The rows of Y fall into several groups, and each row is roughly a mix of its group's hidden directions.
Y (156 x 11):
-2 -8 -27 17 36 4 -3 21 13 -18 -20

7 -24 -6 6 29 -20 28 11 21 10 -20

13 -20 -18 4 -1 7 28 7 14 -41 5

15 8 0 -21 -26 18 -26 -27 -3 -6 22

-25 -10 16 8 -24 -13 -19 1 26 28 -6

17 -36 -29 0 6 30 2 -13 11 7 -9

-28 -23 9 3 7 5 -21 -13 36 -14 -14

-2 -8 31 -16 -30 -9 -32 -11 13 2 -10

-23 4 0 22 9 -16 -23 -36 11 -10 18

-18 27 2 -11 -13 -7 -37 -28 -9 3 8

-19 8 -14 26 13 -7 -19 -1 5 5 42

19 17 -15 -37 25 -5 25 14 4 2 2

-24 -20 11 15 8 -2 -12 -7 17 39 19

-14 -12 -32 5 1 -8 23 -12 0 -29 28

29 -7 6 0 -13 22 -32 10 -13 25 -15

-8 26 12 7 27 -29 19 -2 -21 -18 -11

28 18 -9 -36 -8 31 -1 -6 8 7 4

-10 -24 4 28 -3 -23 -2 -36 -2 -19 -10

32 21 -21 -12 25 7 -7 -12 -4 9 27

16 -24 -11 -12 -21 14 4 35 17 1 -22

-24 26 -6 13 3 -40 1 -10 8 -15 -15

-32 -5 27 7 1 17 -32 -17 18 3 6

-2 -4 6 -21 -36 -16 1 16 9 5 -36

-10 2 -24 8 13 -2 22 -9 -24 13 39

31 22 -11 -33 -12 -12 12 6 -14 19 4

3 -6 -4 -4 11 -11 -7 -42 -39 -5 1

18 7 5 -19 31 5 35 13 -4 -22 -10

9 -39 -17 10 12 32 -6 -7 3 -14 15

17 -17 -4 6 -16 -8 17 33 15 -33 -8

-13 12 -13 -8 43 -6 -7 -25 -12 -22 -5

32 2 -7 -37 -15 3 1 7 -1 -15 -27

26 -9 -7 -13 -1 18 -10 17 41 5 -18

7 16 7 -11 23 14 11 4 -41 -8 25

13 2 -23 -32 -28 1 -26 -11 -6 5 -17

16 -22 -13 26 15 -1 34 0 5 -4 26

28 -27 -16 -32 -13 13 3 11 6 -19 -8

-31 6 -2 -6 -14 11 -37 9 7 -29 -5

9 -10 3 -24 -1 19 -23 -35 5 -28 8

-22 16 -4 15 -31 -38 4 -7 8 12 -7

-21 -34 8 13 1 20 -2 -13 2 -36 8

11 15 -10 -41 -14 14 -12 -1 -15 27 -10

-5 -37 -9 12 20 6 10 -28 23 -16 0

-1 17 10 29 -21 -19 -10 -32 -13 -13 -16

-13 17 4 11 29 -20 18 -5 -31 -23 -8

5 -12 14 -1 4 29 -28 -33 19 -17 -3

-22 -12 -5 8 12 13 -27 -18 33 -12 -19

-23 37 9 -5 35 7 3 3 10 -19 -2

-4 -33 0 -20 9 24 -2 -11 0 -35 16

-21 -18 13 9 6 3 -14 -11 46 -4 -17

4 26 -5 -9 7 34 -19 -12 1 31 16

15 -18 2 19 12 30 6 3 -30 21 20

3 14 -11 12 -23 -19 -1 30 -10 7 37

8 -38 -14 9 11 -18 27 -1 -13 -23 -6

28 2 10 -8 -6 -2 27 11 -13 39 14

3 32 -10 -2 -10 22 -8 -20 -36 -2 16

5 -14 -31 -2 10 -16 17 37 2 21 9

-29 4 13 22 5 -2 8 -6 42 0 -19

0 21 -20 -3 -6 21 -25 3 26 -19 28

5 -13 -9 -17 20 24 -29 -29 -10 -9 18

1 13 -11 14 34 -28 26 -14 -10 -11 -13

38 2 7 13 10 -3 -1 31 -4 27 16

3 12 13 7 -36 -1 -27 -8 24 21 16

-21 15 19 -13 12 25 -30 -7 24 -3 17

10 -10 -7 -12 6 -7 10 -43 -11 -31 -16

6 10 -9 -9 35 17 5 -11 -23 5 35

-32 15 8 16 1 -33 24 -13 -15 -2 5

-26 38 10 18 2 -12 -21 -19 7 10 11

-33 -14 12 31 3 -20 5 2 23 3 -18

13 10 15 19 38 16 8 -3 -1 0 -34

-2 -8 5 -16 26 13 24 36 13 -14 -18

-29 8 30 6 12 15 -18 -14 -6 24 19

19 28 -2 -35 13 18 -22 13 5 10 6

-15 -13 18 -28 -15 17 -22 28 17 -12 -4

3 -13 -16 -12 -27 31 -7 25 -25 -8 -9

9 15 3 -30 -10 10 -10 28 -2 32 20

31 12 0 -30 9 12 19 21 -25 -1 8

-7 -1 -16 -37 -6 -1 4 -34 -10 -2 26

5 8 16 9 -29 -38 -3 -24 -21 -1 1

-26 6 -7 5 -13 35 -17 16 -13 27 8

-9 38 13 11 -17 -18 5 10 17 29 -2

2 -10 4 -11 -24 45 -9 24 2 1 14

15 15 -16 -20 7 -16 8 -22 -40 -1 -12

-3 8 17 -6 -16 -3 -37 -40 3 -1 11

-12 15 -37 2 13 -11 28 22 -8 -9 -17

-14 4 -6 -8 -22 20 -7 41 -14 15 -20

-4 -21 -22 14 -32 -11 -9 -12 -15 31 8

24 -9 6 15 -4 27 27 16 16 22 17

25 1 -30 7 6 -7 32 16 14 -23 -6

25 6 -12 7 21 1 23 11 -40 12 3

-10 23 19 9 -21 -32 -16 19 1 16 -18

-17 24 21 -20 -3 -2 -17 -6 -24 30 15

22 -12 9 23 13 22 14 4 1 28 29

11 35 8 -12 -5 22 -27 13 -9 18 18

-23 8 1 5 7 7 -13 21 -10 48 -3

35 -16 -12 -6 -12 13 0 27 -5 -30 10

15 21 -30 11 -14 16 29 25 -2 -9 -5

-31 -27 16 11 14 10 -18 -26 0 15 10

-12 18 1 -4 -29 -25 4 21 7 14 -33

-13 21 10 -10 -17 3 0 23 22 37 -16

24 -6 -21 -14 -21 10 -10 -11 -28 15 -26

-12 19 -19 11 6 -11 10 26 0 -18 -39

11 21 6 -30 -13 12 -32 -8 -13 17 19

-29 15 9 36 -16 -19 20 -5 6 6 12

7 5 14 10 -48 -22 -14 0 6 17 -9

10 -2 -4 15 1 -14 7 -25 -22 -43 -13

5 -21 15 3 -39 -21 -29 -8 10 -8 2

-29 18 4 18 28 -19 4 -13 -28 11 3

3 -6 -6 -31 -9 -5 -7 -20 -21 -23 34

-5 -17 -1 5 8 -11 27 -2 23 -39 -19

2 4 13 -22 -24 -31 -22 0 -14 11 27

5 24 11 21 -10 15 -10 -16 17 33 22

-3 -25 -19 -5 38 13 12 0 -18 20 15

3 -20 -22 -5 27 27 17 31 9 2 -1

-15 -6 4 -20 -21 16 -25 30 7 -25 -14

-11 -14 21 6 15 -41 -1 -2 16 -26 -9

6 28 -13 13 1 11 20 14 -7 -27 -32

15 -9 9 -10 -4 32 10 29 35 -4 3

13 11 1 12 12 14 19 5 -31 -40 4

6 31 3 -23 -9 28 -11 24 19 14 6

-33 -32 4 24 21 -6 -10 -13 15 3 -3

-33 16 24 14 -13 -13 14 -8 -21 -15 -18

31 16 -16 4 7 0 -3 21 23 -23 -26

-4 -2 5 -15 -21 -36 -7 -3 8 -3 -39

-13 -20 -15 1 -4 -15 -8 29 29 17 -26

18 -4 -3 11 -35 14 -17 -15 17 21 24

31 -5 2 -30 -4 10 -27 10 -22 5 -20

27 -10 -23 -26 6 10 13 15 -33 6 5

10 9 4 -3 -18 -6 -26 -43 2 1 25

28 31 7 2 -9 15 -18 26 10 20 -9

-13 -30 -11 16 34 -10 12 -5 -23 -17 -1

-10 -11 -10 -20 34 32 -2 4 24 11 11

-9 -1 -22 -13 20 -14 22 9 -24 -31 -17

30 1 -10 -9 -20 -2 -21 15 0 -2 40

1 7 -17 -3 27 15 -9 -21 -9 -42 8

-6 0 9 25 29 -13 36 -3 -25 -3 -2

0 -27 7 11 9 -38 -4 -27 21 8 5

8 28 1 -29 -11 16 6 -8 13 37 -4

18 -15 -22 2 -8 -36 7 -14 -22 -6 -24

-37 -1 13 5 8 -2 10 -21 -22 6 33

14 -12 -10 -17 2 19 -17 -33 28 -1 22

-8 -20 21 -26 29 2 30 -6 -18 6 6

23 33 -12 -20 -12 13 9 25 9 2 22

-15 29 -8 -6 -17 -34 24 1 6 -22 6

11 -5 -4 -24 -18 -2 8 17 -5 48 0

19 9 -23 -14 19 36 17 21 1 9 8

17 -15 -25 -14 36 4 -12 -3 -7 -22 20

10 0 10 30 29 -17 38 -1 3 1 5

-7 2 19 25 -25 -10 -19 -22 28 12 13

-6 0 -10 16 -10 -21 34 -1 -15 -37 7

-3 26 3 -10 -2 26 -2 -26 35 16 -8

-19 33 24 5 18 -13 13 9 -30 5 -1

34 -28 -7 -12 -16 -3 12 -13 -31 0 4

14 -18 -3 -35 25 17 -2 2 14 -28 -8

-18 19 -23 16 26 -2 11 4 -12 -33 -15

5 -29 -25 12 2 -12 -9 -29 3 -32 1

-16 7 21 6 -32 -10 -23 10 28 15 -13
Here is one row of each group, with its name. Which group are the others in?
7 -13 -17 -7 28 13 6 26 -27 14 25 => (25)
26 -6 20 -8 11 19 33 -8 -10 23 -16 => (115)
32 0 -11 -24 6 28 -18 13 -14 18 10 => (49)
-14 25 4 20 6 -13 3 -19 -34 24 12 => (31)

-3 -40 5 18 -22 2 -20 -16 -23 0 -13 => (49)
-18 -3 -10 -8 14 -23 -1 15 14 9 -45 => (115)
10 34 1 -13 -11 27 4 0 -35 6 11 => (31)
4 20 -2 -31 -31 9 -20 5 -11 10 25 => (49)
-26 -6 20 25 -9 19 -6 -15 26 3 -24 => (115)
-11 14 8 -3 28 10 30 31 -13 17 -12 => (31)
-34 -23 10 0 17 14 2 -20 22 -14 20 => (49)
9 -26 -13 -13 25 13 25 21 17 -12 18 => (25)
26 35 -6 -22 -30 -2 -15 0 -3 -11 -1 => (115)
-1 38 31 -17 17 -7 7 -12 -12 13 14 => (31)
33 -4 -22 1 23 31 8 14 -8 -7 16 => (49)
24 -1 -6 15 -4 2 7 -32 3 -42 5 => (25)
3 6 -23 29 8 0 5 -36 -25 -1 17 => (31)
-31 15 23 -8 -19 -1 -22 -9 27 18 7 => (49)
